(in the rows, 128 means zero)
X: rows in several groups, each row roughly a mix of its group's directions:
X (124 x 10):
[[117  93 113 119  95 124 188  86 136 138]
 [115 154  83  81 113 100  89 106 121 121]
 [106 138 109  89 155  89 136 102 103  83]
 [152  69 112 140 140 159 156 139  92 150]
 [123 154 128  87  79 110 166  93 115 144]
 [147  72 109 127 129  89 120 121 138 180]
 [119  64 128 128 122 154 150  82 149 145]
 [171 113  98 111 163 119 163 157 152  97]
 [133 160 146  83 153  68 148 133 124 134]
 [135 111 136 114 131 123 148  93  58 161]
 [ 89 107 111 155 143 124 175 117 103  84]
 [119 154 144 176 166 154 109 175 132 115]
 [114 131 129 100 123 146 152  72  85 164]
 [143 106 126 104 136  82 168 169 127 166]
 [168 134 116  85 145 110  87 155 154 100]
 [ 91  61 127 113 107 105 115 107 125 149]
 [128  83 119 129  74 149 126  89 161 117]
 [165 185 126 140 121 133 121 104 158 169]
 [103 122 178 175 124 137  92 149 160 124]
 [ 89  84 137 128 109 142  74 102 130 108]
 [111 174  71 111  93 119 107 121 121 107]
 [139 167 111 121  99  83 162 162 118 158]
 [161 133  99  87 113 120 145 154 150 181]
 [112 180 135 107 113 113  94 115  92  87]
 [122  66  86  94 149 133 114 117 140 106]
 [171  92 135 108 141 119  72 155 148 120]
 [143 124  93 106 117  96  92  91 102  85]
 [149 141 126 178 112  89 158  94 112 160]
 [120 171 136  94 114  90  88  87 132 140]
 [ 96 113 138 139 161 148 102 175 130  79]
 [128  68 170  85 124 126 127 123 127  97]
 [170  98 158 137 157 138 112 121 131  71]
 [190 121 130 110  94 160 145 126 164 138]
 [151 134  77 133 165 128 117 174 150 157]
 [ 71 113 150 170 145 155 133  96 148 125]
 [ 88 154  78  95 103 120 129 128 115 166]
 [143 143 116 138 130 156 155 123  79  68]
 [113 196 115 123  93  87 133 124 113 130]
 [ 99 110 102 140 153 172 180 118  98 130]
 [ 97 139 139 144 173 132  71 118 104 100]
 [ 85 125 104 149 127  99 127  80 113  85]
 [111  70 151 119 158 144  95 168 117 126]
 [123 105 126  93 111 103 107 159 191 114]
 [120  94 100 177 107 112 117  99 123  82]
 [113 122  68 145  83 147 138 123  89 129]
 [150 114 106 186 132 143 126 121 183 144]
 [113 130  82  99 167 115  92 129 152  89]
 [153 147 119  74 144 171 138 169 121 141]
 [ 93 119 126 106  60 108 131 100 133 151]
 [122  75 163  86 134 146 115 104 116  95]
 [113 116 119 151 122 119  89 137 118 202]
 [132  99 151  93 156 167 111 147 151 174]
 [151 114 142 134 198 146 149 149 124 162]
 [108 120 106 186 182 115 128 150 130 110]
 [175 175 108 112 107 125 137 160 106  96]
 [103 159 143 171  81 101 142 102 118 155]
 [121 161 142 118 158 105 140 146 112 196]
 [163  90 128  91 159 149 108 166 152 109]
 [159  78 142  93 164 140 110 107  97 115]
 [ 80 108 127 143 157 138  72  96 124 140]
 [131 118 146 178 116 195 122 110 115 118]
 [ 90  90 157  98 160 137 100 125  87 122]
 [137  78 158 158 117  78 133  95 126 125]
 [164 169 151 165 119 116 172 107 102 129]
 [172 120  85 127 113 106 167 131  87 148]
 [155 126 104 146 108  84 166 129 131 181]
 [103 193 130 151 113 124 173 115 111 135]
 [139 132 152 145 163 134 124 172 140  66]
 [144  59 141 124 147 172 131 112 147 138]
 [173 125 143 177 110 125 168 163 120 109]
 [106 157  82 117 108  94 172 113 140 101]
 [105  84 141 120 155 171 126 147 163  92]
 [137 134 170 155 144 131  61 153 140 138]
 [189  95 148 108 136  99 135 156 150 148]
 [118 155 156 127 131 195 109  97 109 149]
 [151 149 184 137 111 119  92 161 163 122]
 [120 106  84  96 123 110 127 172 174 143]
 [104  90 167 152  86 133 151 132 168 116]
 [102 148 172 108  87 138 169  94 142 131]
 [174 146 131 114 150 123 132 165 173  88]
 [179 104 123 102 157 117 109 162 170 128]
 [ 79  92  83 163 139 119 119 100 117 133]
 [ 77 119 147 143 146 159  87 140 113  89]
 [165 117 137  91 146 141 194 137 113 139]
 [108 106 163 134 164 164  95  82 138 112]
 [158 142 113  69 126 139 145 143 171  98]
 [136 151  83 127 161 139 101 175 167 125]
 [107 166 138 135 152 134  82  74 110 115]
 [162 158 152 173 123 103 154 162 115 157]
 [165 133 113 129 101  86 140 108 154 181]
 [122 145 145 153 116  88  61 116 131 151]
 [ 92 124 127  92  95 121 164  89 161 104]
 [112 113 125 163 181 159  90 161 132 116]
 [163  89 157 117 144 127  87 142 173 145]
 [111  88 107 104 110 124 123  92 109 185]
 [105  88 101 106 113 123 132 124 105 192]
 [ 97 146 161  95 112 167 115 109 122  79]
 [ 92 113  84 160 132 108 173 112 109 102]
 [ 93  90 140 127 114 135  64 140 124 100]
 [156  87 123 155 156 148 123 180 147 102]
 [120 142 125  85  60 105 145 131 111 109]
 [150 186 169 146 112  92 113 106 136 135]
 [110  84 132 137  98 144  68 133 148 103]
 [124 114 164 155 134 184 167 142 104 149]
 [138 113 137 151 130 150 135  81  68  98]
 [101 111 131 157  99 102 132 131 100 191]
 [ 86 152 116 141 121  95  96  77 113 152]
 [141  59 118 137 118 117 114 156 164 104]
 [124  86 121 172 187 149 136 113 140 120]
 [121 144  87 138 151 139 176 163 138  85]
 [129 154 128 108  79  94 156  83 113 151]
 [ 70 125 133 152 163 103  90 144 110 146]
 [177 163 107 109 109 138 142 157  91  98]
 [131  62 117 116 141 138  78 105 143 124]
 [126  70 114 163 159 137 163 139 152 147]
 [132  79 128 175 102 128 158 136 113 168]
 [141  87 129 140 127 170 189 145 106 134]
 [115 147 172 167 123 121 106 187 126 136]
 [102 175  73  99 101 129 123 152 139 125]
 [ 71 165 105 105 123 159 112  97 118 144]
 [162 172 136 121 185 134 152 138  99 116]
 [116 111 148 124 145 162  91 142 190 149]
 [ 90  70 113 140 101 125 156  92 141 130]
 [151 114 163 113  85  90 164 151 134 156]]

the three rows of each list that fit no group, in list order (the others fit one group, some only roughly):
  * Q459: [ 67 122 118 126 143  96 141  81 117 152]
  * Q541: [135  89 150  70 135 153 101 119 158 110]
  * Q560: [155 168  75 121 125 127 154 136 137 174]
  * Q666: [132  63 152 114 101  88 145 126 127 151]
  * Q627: [180 147 111  78 153 105 159 120 124 124]
  * Q470: [127 108 166  89 144 177 112 136  87 139]
  * Q407: [146 106 144  96 160 165 170 125 150  89]
  * Q277: [179 110 115 156 114 154 123 146 118  73]
  * Q67: [149 156 121 161 180 140 100 131 144  84]
  * Q121: [116  54 112 152 134 134 153 150 142 110]
  * Q370: [131  88  88 137 136 115 118  99 105 185]
  * Q861: [160 101 114 122 115 127 135 142 199 157]
  * Q88: [150 132 177 140 101 150 161 168 157 108]
 -> Q627; Q407; Q861
  * Q166: [106 199 129 111 124 134 130 155 103 160]
  * Q801: [105 181 184 124 103 122 103 118 148 132]
  * Q685: [124 123 150 186 114 153 114  90 138  86]
  * Q397: [117 117 169  93 132 129  68  98 149 136]
  * Q73: [116  67 102  85 154 141 126 147 131 152]
  * Q903: [110 133 183 149 125 179 162 147 141 122]
  * Q631: [138  93 110  97 125 135 171 149 164  83]
  * Q845: [159 140  93 133 133 124 145 117 174 185]
  * Q904: [182 117 134 120 143 163 149 135 164 169]
  * Q994: [165 163 123 115 144 150 168 100 109  84]
  * Q429: [182 180 137 138 101 144 115 145 114 103]
  * Q633: [105 175 103  97 110 111 125  85 164 117]
  * Q286: [109  96 157  94 130 143 127  89 121 183]
 -> Q166; Q845; Q633
  * Q110: [143 125 127 128 112 105 139 178 125 196]
  * Q375: [142 161 139  98  76 146  97  87 126 116]
  * Q86: [184 124 121 115 115 126 173 142 177 137]
  * Q414: [147 109 149  95 169 109 171 138  87 145]
  * Q610: [125 177 181 132 129 168 109 115 106 110]
  * Q136: [ 95  93 147 137 134 160  88 114 122 179]
  * Q183: [141  93 189 139 144 169 129 149 105 122]
  * Q170: [155 141 135 124 153 123 167 138 142 197]
  * Q174: [139 175 116 171 138 127  83 150 153 104]
  * Q369: [140  68 140 114 159 148 175 150 122 130]
  * Q738: [ 77  80 116 164 139 106 121 145 136 157]
 -> Q86; Q136; Q183
  * Q652: [123  78 117 146 140 100 156 105  82  99]
  * Q359: [ 87  96 179 109 153 142 100 118 157 131]
  * Q123: [137 176 135 181 134 104 100 167 128 131]
  * Q973: [ 69 141  83 150 104 115 159 123 121 146]
  * Q884: [150 139 109 116 169 173 159 137 109  83]
  * Q504: [ 70 128 152 124 132 160  91 139 153 162]
  * Q718: [146 122 156 162  95 123 122 121  86 182]
  * Q536: [133  89 153  86 160 153  88 106 143 143]
  * Q624: [129 102 134 178 137 114 148 130 183 162]
  * Q450: [ 90 123 150 124 135 153  98  72 109 162]
  * Q458: [137 104 152 180 125 135 172 162 145  99]
  * Q727: [133 115 142  62 178 123 121 141 149 114]
 -> Q359; Q504; Q624
  * Q338: [ 94 137 148 185  86  97 126 126 151 125]
  * Q699: [134  79  66 146 125  91 118 134 128 119]
  * Q694: [ 96  95 179 146 142 159 131  90 134 105]
  * Q329: [120 141 102 123 128 143 109 148  87  60]
  * Q495: [138 122  94 124 109 110 106  68 147 170]
  * Q3: [152 167  72  96 126 154 141 134 149 153]
  * Q413: [145 106  76 141 149  93 156 168 146 141]
  * Q656: [122 144 150  63 174 121 141 114 104 120]
  * Q770: [166  71 168 135 119 132 169 139 130 127]
  * Q483: [ 87 115 109 170  95  89 115 134 141 163]
  * Q313: [161  91  83  95 102 100 160 118 118 129]
  * Q2: [108 100 150 136 133  90  97  75 125 162]
  * Q271: [121 155 139 127 164 182 134 146  90  93]
  * Q472: [ 98  79 141  82 105 118 128 167 146 116]
  * Q54: [155 152 144 109 150 132 144 134 141 201]
 -> Q694; Q329; Q770
  * Q332: [147 137 120 107 194 143 116 140  84 109]
  * Q379: [ 91  75  83 110 142  99 147 139 122 117]
  * Q729: [184 100 108  88 137 114 172 125 135 129]
  * Q476: [121 115 120 150 117 127 129  74  80  82]
  * Q577: [150 100 146  61 123 134 150 155 138 102]
  * Q744: [171  87 112 145 156 160 159 142 161 128]
  * Q564: [136 105 151 130 165 190 115 130  92 147]
  * Q108: [165 145 117 131 176 151 146 128 124  71]
  * Q687: [ 97  91 150  79 135 111 108  82 136 121]
  * Q736: [ 92  83 152 126 161 130  91 150 118 164]
  * Q234: [ 91 144  93 112 107  86 123  76 138 126]
  * Q422: [ 71 122 120  97 124 144  72 126 105 126]
 -> Q332; Q687; Q422
  * Q273: [ 96  98 133 141 152 185 131 158 122  92]
  * Q72: [ 99  81 121 156 114 115  99 180 146 124]
  * Q691: [101 122 105 170 129 111 115  86 100 174]
  * Q57: [130 118 208 149 111 135 138 138 147 108]
  * Q511: [127 101 129  86 129 128 131 190 160 100]
  * Q363: [142 123 191 145 162 169 152 123 115 132]
  * Q135: [111  86 143  84 143 186 124 142 134 138]
  * Q207: [101 125 146 100 136 127  93  73 121 174]
  * Q231: [ 92  92 155 159 148 161 128  83 111 124]
  * Q254: [ 87 166  96 179 124 117 119 155 139 147]
  * Q961: [ 91 163 131 148 133 114 168 116 120  72]
 -> Q273; Q57; Q135
  * Q417: [ 87  81 123 133  97 109 147 131 144 176]
  * Q384: [145 105 205 129 141 134 123 138 108 102]
  * Q556: [104 182 148 145 111 158 161  97 139 102]
  * Q971: [129 186 138  79 122 123 143 127 158  95]
  * Q905: [ 93 134 110 176 109 175 150 111 107 105]
  * Q925: [162 141  85 108 106 110 126 112  94 177]
  * Q565: [152  79 110 147 135 147 184 128 148 104]
  * Q566: [168 109 114  95 167 159 100 145  95 143]
  * Q912: [ 94 140 110 162 194 154 136 121 134 111]
  * Q259: [ 95 160 108 154  92  86 123 123 145 168]
 -> Q556; Q925; Q912
  * Q789: [112 114 160  82  88 117 118  83 156 128]
  * Q851: [108 122 114 127 154  97 179 177 119 157]
  * Q816: [165  84  79 153 123 105 124 162 131 116]
  * Q75: [130 108 108  80 132 115 140 176 132 177]
  * Q224: [128 149 167 154 138 140 157 123 100  67]
  * Q603: [131 139 108 103 106 139  85  74 145 165]
  * Q185: [157 156  99 158  88 146 131 128 100  83]
  * Q712: [ 57 140 138 118 108  96 122 100 151 136]
  * Q114: [150 120 108  75 109 161 160 141 137  87]
  * Q71: [140 185 151 169 172 148 121 122 132 138]
 -> Q712; Q114; Q71
  * Q634: [138 147 148  80 150 140 133 118  70  98]
  * Q937: [146 115 140 169 131 152 144 144  76 174]
  * Q405: [145 104 149 102 142 159 146 133  71 166]
  * Q226: [116 128 124 205  87 118 143 130 130 133]
  * Q596: [113 158 178 152 108 181 116 144 139 115]
  * Q31: [118 121  97 164  89  76 149 131 110 157]
  * Q754: [101 140 117 106 130 135 152 191 141  84]
  * Q593: [172 144 110  88 153  97 104 169 140 133]
  * Q728: [103 149  94 137  92 102  92 126 176 144]
  * Q92: [124 166  88 126 131 148 166  96 133  81]
  * Q940: [ 95 149 161 174 123 142 112 147 120 178]
  * Q608: [119 143 101 138  86 109 131 141 127  59]
  * Q787: [107 124 158 141 112 110  92 140 193 106]
  * Q745: [ 96 168 117 114 115 155 112 111 150  70]
  * Q383: [176  98 150 159 112 131 116 182 143 132]
 -> Q596; Q593; Q940
  * Q668: [124 132  75 123 119 154 121 119  99  68]
  * Q894: [145 117 102 141  64 119 149 145 173 130]
  * Q563: [118 104 101 188  96 116 151 154 152 111]
  * Q374: [159  84 124 119 187 154 125 137 153 144]
  * Q747: [110  99  87 149 116  99 168 150 119 170]
  * Q24: [135 111 175 142 156 159 166 108  85 128]
  * Q80: [ 83 117  83 112 119 111 140  97  84 146]
  * Q241: [110  90 120 186 110 145 100 118 106  96]
  * Q848: [104  75  98 118 125 139 156 115  79 147]
  * Q291: [129 178 130 122 113 113 169 151 164  87]
  * Q647: [154 117 125 113  55 131 133 143 166 138]
  * Q171: [174 134 187 136 152 159 144 147 129 145]
  * Q326: [174 145 107 127 148 118 175 113 132  79]
  * Q148: [136 117 111 162 163 148 152 160 130 186]
 -> Q374; Q241; Q148
